Rows are one point carried round by a steady rotation, each followed by how many steps it has turned.
The counts run from 0 to 1079.
[140 183 135  98  82 125 142 157 156 124 112 122 108 152 128  83 110 132
  86 156 105 120  92 119 180 100 130 182 110 114 119 121 111 107 162 142
 106  72 139 100 103  98 113 166 146 127 123 141 125 158 117 120 118 188
 155 142 103 153 111 159 104 144 104 109  93 155  71 146 153 138 156 154
 118 105 160 113  99 144 127] => 296
[109 200 134  79  99 133 165 143 153 121 137 143 145 141 110 112 130 127
  67 146 125  85 114 137 150 112 146 162 171  65 125 139 106 152 165 127
 106  66 107 120 146  94 105 127 122 132 142 109 120 125 101  88 106 181
 157 174 141 105 127 134 138 102 113 130 104 135 112 143 122  99 133 107
 107  97 174 114 116 142 137] => 162
[147 196 152  88 108 114 193 153 152 154 117 110 119 144 125 106 112 131
  74 156 116 110 103 121 141  85 133 149 118  85 101 149 142  94 155 155
 101  79 135 110  97 113 102 149 144 135 135  97 121 117  79  96 135 166
 154 159 103 126 135 142 145 119 137 112  92 154  95  90 121 123 123 137
 119 107 154  71 108 142 132] => 349
[128 153 130 113  84 151 189 126 154 121 110 157 147 158 108  99  95 129
  96  92 115 102 162 158 156  85 152 137 119  92 108 151 119  93 152 136
  89  83 130 163  98 107 162 121 145 170 147 116 106 102  88 122 112 137
 144 182 121 129  91 142 151 137  98 120 111 138  79  89 116 127 155 160
 153 123 144  85 128 100 128] => 542
[154 185 143 127  76 136 169 145 138 117 111 147 154 157 116  99 117 138
  94 124 103  88 112 125 172 105 152 168 132  92 102 110 117 134 165 107
  98  73 122  94 108  98 128 118 153 152 129 112 156 135  76 109  99 176
 158 160 131 137 118 143 131 141 110 101 122 142  74 140 131 109 153 143
 129 110 151 103  97 147 158] => 1074
[144 165 131  90 116 126 151 145 139 109 118 146 126 118 125 110 125 137
  74 143 112 113 107 126 140 135 133 191 138  69 117 122 137 135 155 151
  88  66 125 115 113  63 111 138 122 156 132 109 139 110  64 116 106 172
 154 156 120 107 138 152 154 123  99 115  95 151 110 126 127  92 142 146
 103 104 178 100  69 150 135] => 427
[131 198 126  94 122 138 157 139 154 124 145 164 150 115 114  96 117 141
  65 137  94  98 117 128 147 124 137 174 152  79 112 116 138 142 160 115
 113  49 114  89 132  86 123 142 121 178 111 100 134 154  81 109 119 155
 156 162 147 119 127 154 123 112 111 112 121 159 114 123 150  93 152 122
 111 104 170 110  91 146 138] => 63
[150 167 135 108 105 130 153 146 156 136 118 142 122 131 121  72  83 135
  76 137  99 133 111 123 163  96 133 174  95 124 115 120 147  87 149 148
 112  69 150  99  92  95 135 167 146 171 103 130 128 157  92 129 132 149
 149 146 105 148 102 174 114 144  99 106 113 173  82 109 152 139 163 157
 135 111 154  93  86 129 126] => 898
[116 175 127 114 103 147 184 110 143 109 120 171 188 149 122 102 102 125
  72 115 132  85 152 136 147  93 159 152 155  88 114 146 129 147 146 148
 122  81 124 147 149  71 144 129 132 169 146 128 140  94  78 106 113 142
 147 181 135  86  92 137 162 118  93 131 132 147  96 126 104 121 149 129
 133 112 162 108 116 118 159] => 415
[126 187 124  82 110 127 146 146 153 105 135 150 130 128 132 102 129 137
  69 144 105 105 111 121 144 132 131 186 159  68 117 125 118 147 157 138
 110  74 128 104 138  71 105 140 123 142 130 124 137 131  81 104 105 185
 158 165 131  99 130 155 133 111  97 128 104 147 113 159 143 107 143 123
 102  97 184 134  81 142 139] => 762
[120 185 135  92 114 120 144 149 152 115 128 136 118 132 135  97 114 131
  77 149 104 118 104 113 144 120 126 194 145  75 113 127 125 135 151 161
 113  78 144 107 118  74 103 143 135 129 127 134 136 128  84 111 112 189
 164 159 105  99 124 160 131 124  98 130  96 157 104 151 147 128 131 123
 100 100 181 132  73 140 137] => 424
[141 180 130 115  84 144 187 121 157 133 118 156 155 165 122  76  94 139
  86 108 105 107 157 136 155  55 159 130 106 118  95 145 135  91 140 139
 131 100 151 145 110 105 153 153 153 159 140 138 122 115 109 110 128 142
 145 186 116 125  83 148 135 145  96 123 122 147  71 112 131 146 155 147
 158 120 152 112 130  91 129] => 1063
[137 197 151 109  68 126 174 159 148 130 101 121 138 176 127  99 110 124
  93 147 124  94  90 126 186  85 141 160 128 105 121 134 102 119 164 128
 108  75 129  98 114 112 115 143 160 118 134 130 141 144 112  99 110 188
 149 146 122 145 110 144 116 142 116 101 112 140  62 146 132 142 146 142
 120 106 147  98 117 143 153] => 475
[127 174 145 103  84 143 135 159 155 133 122 120 117 125 103  82 105 116
  74 151 104 121  97 127 182 112 133 191 134 114 138 122 116 108 173 148
 101  39 130  96 121  97 126 151 131 145 121 133 121 162 117 129 114 176
 153 143 116 152 117 156 117 141 109  98 104 159  83 133 134 134 157 146
 116  99 164 111  87 144 122] => 816
[139 178 142 104  56 132 183 132 146 124 106 111 134 179 117  97 121 134
  77 121 125  91 128 135 158  60 162 139 129 109 104 157 111 107 152 151
 106  95 127 144 119 109 129 143 144 125 169 133 122  87 110 100 124 172
 146 190 104 119 107 124 162 139 116 123 108 130  78 138  87 136 142 147
 137 102 157 104 132 110 141] => 964
[100 180 134  80  91 135 194 141 169 132 111 133 134 170 136 105  97 129
  98 128 132 103 142 140 143  76 138 127 131  69 107 177 110  99 144 156
 108 113 144 169 109 107 125 138 157 119 154 132  97  98 108  93 120 174
 146 184 109 100  91 149 139 125 103 143  97 132  88 110 129 144 127 140
 127 109 153 100 148 101 132] => 181
[133 181 133 102  78 125 189 137 145 105 103 144 138 173 138 109 125 141
  92 117 125  92 127 132 147  92 152 152 137  60  95 146 112 137 145 141
 103 115 134 142 111  86 109 125 147 116 162 129 136  82  82  92  97 188
 156 186 118  97 113 136 154 133  99 132 105 128  84 143 115 120 124 135
 125 112 162 115 113 119 153] => 263
[146 197 132  98  64 126 169 150 151 123 107 129 124 182 125  88 126 145
  85 144 107  99 105 122 178  76 146 154 115 102 102 124 102 119 153 114
 114  95 134 105 112 111 110 151 157 115 144 123 127 138 118  98 115 197
 151 170 114 143 111 145 110 143 104 107 100 132  76 159 145 128 150 144
 131 105 152 114 125 130 138] => 293
[103 184 133  75 130 133 150 154 169 140 134 140 116 114 121  98  94 118
  72 155 115 127 102 125 147 126 114 179 146  68 134 137 125 121 159 153
 109  58 136 105 122  84 109 151 131 150 108 118 105 155  92 108 118 175
 154 141 129 120 117 167 113 109 111 123  93 155 110 113 166 123 139 131
  93 108 175  98  94 148 129] => 844
[165 167 109  71 120 134 194 114 153 126 115 164 135 144 131  99 123 153
  79 131 118 116 132 130 128  85 146 149 103  88  89 131 154 107 130 129
 111 105 141 151 110  79 113 172 134 170 136  97 112  91  78 100 121 142
 136 183 121 114 106 151 143 116 100 120 109 141 111  96 135  85 150 159
 136 119 162  75 126 120 122] => 95
[148 161 130  91 118 127 150 140 142 116 127 141 113 105 117  99 121 137
  62 141 104 124 113 122 131 126 136 194 131  83 110 122 145 122 152 157
  91  60 126 116 109  70 119 147 112 162 129 111 132 107  66 123 114 157
 153 164 108 113 136 152 155 125 102 116  98 156 112 113 123  99 146 146
 109 101 182 105  65 138 122] => 90
[156 187 141 116  99 137 180 139 147 137 119 152 157 137 106 101 109 136
  86 127 104  96 112 135 162 103 152 162 126  98 106 114 137 118 164 107
 100  55 120  89 106  97 135 130 143 178 117  92 143 148  72 114 117 145
 150 153 134 147 118 144 130 133 118  96 123 156  83 100 137 102 156 144
 136 123 146  79 105 146 148] => 220
[163 166 124  79 106 126 159 126 139 117 119 138 120 124 115  98 140 146
  60 140 108 112 113 134 148 116 149 179 125  89 106 119 144 124 150 132
  90  63 119 122 118  80 111 159 113 162 140  86 120  99  79 112 113 158
 147 174 116 120 130 138 159 113 108 115  98 145 119 121 113  82 145 153
 120 104 172  94  92 139 120] => 610
[107 145 110  78 101 148 142 120 154  96 120 161 124 141 124  94 107 131
  88 112 118 120 154 144 138 112 136 172 145  76 123 153 109 117 142 159
 102  98 143 173 123  69 142 136 124 139 154 140 102  90 109 123 101 170
 142 189 115  91  91 156 150 124  68 140  96 138 103 141 120 124 148 149
 121 100 179 133 107 100 118] => 440
[138 170 126  93 103 125 155 157 166 138 124 138  98 131 127  82  95 139
  99 131 100 143 123 120 155 103 120 168  97  97 106 119 134  82 150 145
  96  77 155 121  80 104 136 155 152 152 112 123 107 155  94 128 125 165
 154 159 104 147 111 175 109 149  96 107  93 159  85 108 175 129 154 154
 130 109 157  93  92 121 113] => 716
[146 185 138 101  54 136 186 131 142 117 110 127 144 180 112  92 129 144
  71 123 113  84 128 140 163  73 169 141 132 105  93 136 105 113 154 121
 110  89 123 133 123 113 127 142 141 127 170 122 124 104 118  97 115 181
 148 193 119 126 107 124 150 137 109 120 109 121  87 146  98 122 148 142
 146  99 155 115 134 108 133] => 627
[113 162 117 102  98 164 161 115 159 122 132 173 156 129  96  80  94 130
  76  95 100 112 166 152 154  99 153 156 133 104 117 124 125 112 156 122
 109  60 129 143 126  92 174 141 128 196 123 124 109 139 106 126 120 127
 140 181 140 130  84 155 136 127  88 127 129 154 104 108 141 116 170 143
 151 117 161 112 120 103 117] => 385
[135 160 117 102 114 151 145 127 159 129 130 166 135 111 109  73  95 134
  65 116  95 133 137 140 156 106 141 176 119 118 119 114 143 100 154 138
 116  54 138 119 126  82 160 161 125 197 108 124 112 149  97 137 130 130
 144 161 127 131  92 164 125 133  86 112 123 171 100 107 144 122 179 151
 141 112 162 107  94 117 114] => 901
[121 226 147  89 104 121 196 149 165 149 134 123 153 159 126 106 108 128
  67 157 119  87 100 118 152  82 148 136 145  86 109 141 123 129 155 131
 133  79 128  92 133 108  99 149 147 132 130 113 131 144 105  76 133 171
 154 162 130 116 121 137 120 117 132 120 115 143  90 126 144 133 128 105
 119 106 157  99 134 145 156] => 839
[126 182 132 114  78 144 179 119 156 128 115 151 152 162 123  66  88 142
  85 105 104 110 152 126 155  60 154 133 104 117  96 149 130 101 140 141
 138 103 148 144 108 103 158 156 153 152 141 148 119 124 117 113 134 149
 150 190 108 122  82 154 129 143  90 130 123 148  70 122 132 155 154 139
 161 115 146 120 134  91 130] => 1064
[170 177 129  81 111 117 188 125 153 131 107 134 124 146 122 105 134 142
  67 158 123 112 101 125 148  89 150 163 108  93 101 129 150 113 140 134
  98  83 129 126 114  87 102 170 134 157 139  90 130  94  75  94 123 152
 140 163 118 118 126 137 150 110 115 110 104 142 108 105 111  90 147 163
 118 107 163  69 116 146 131] => 949
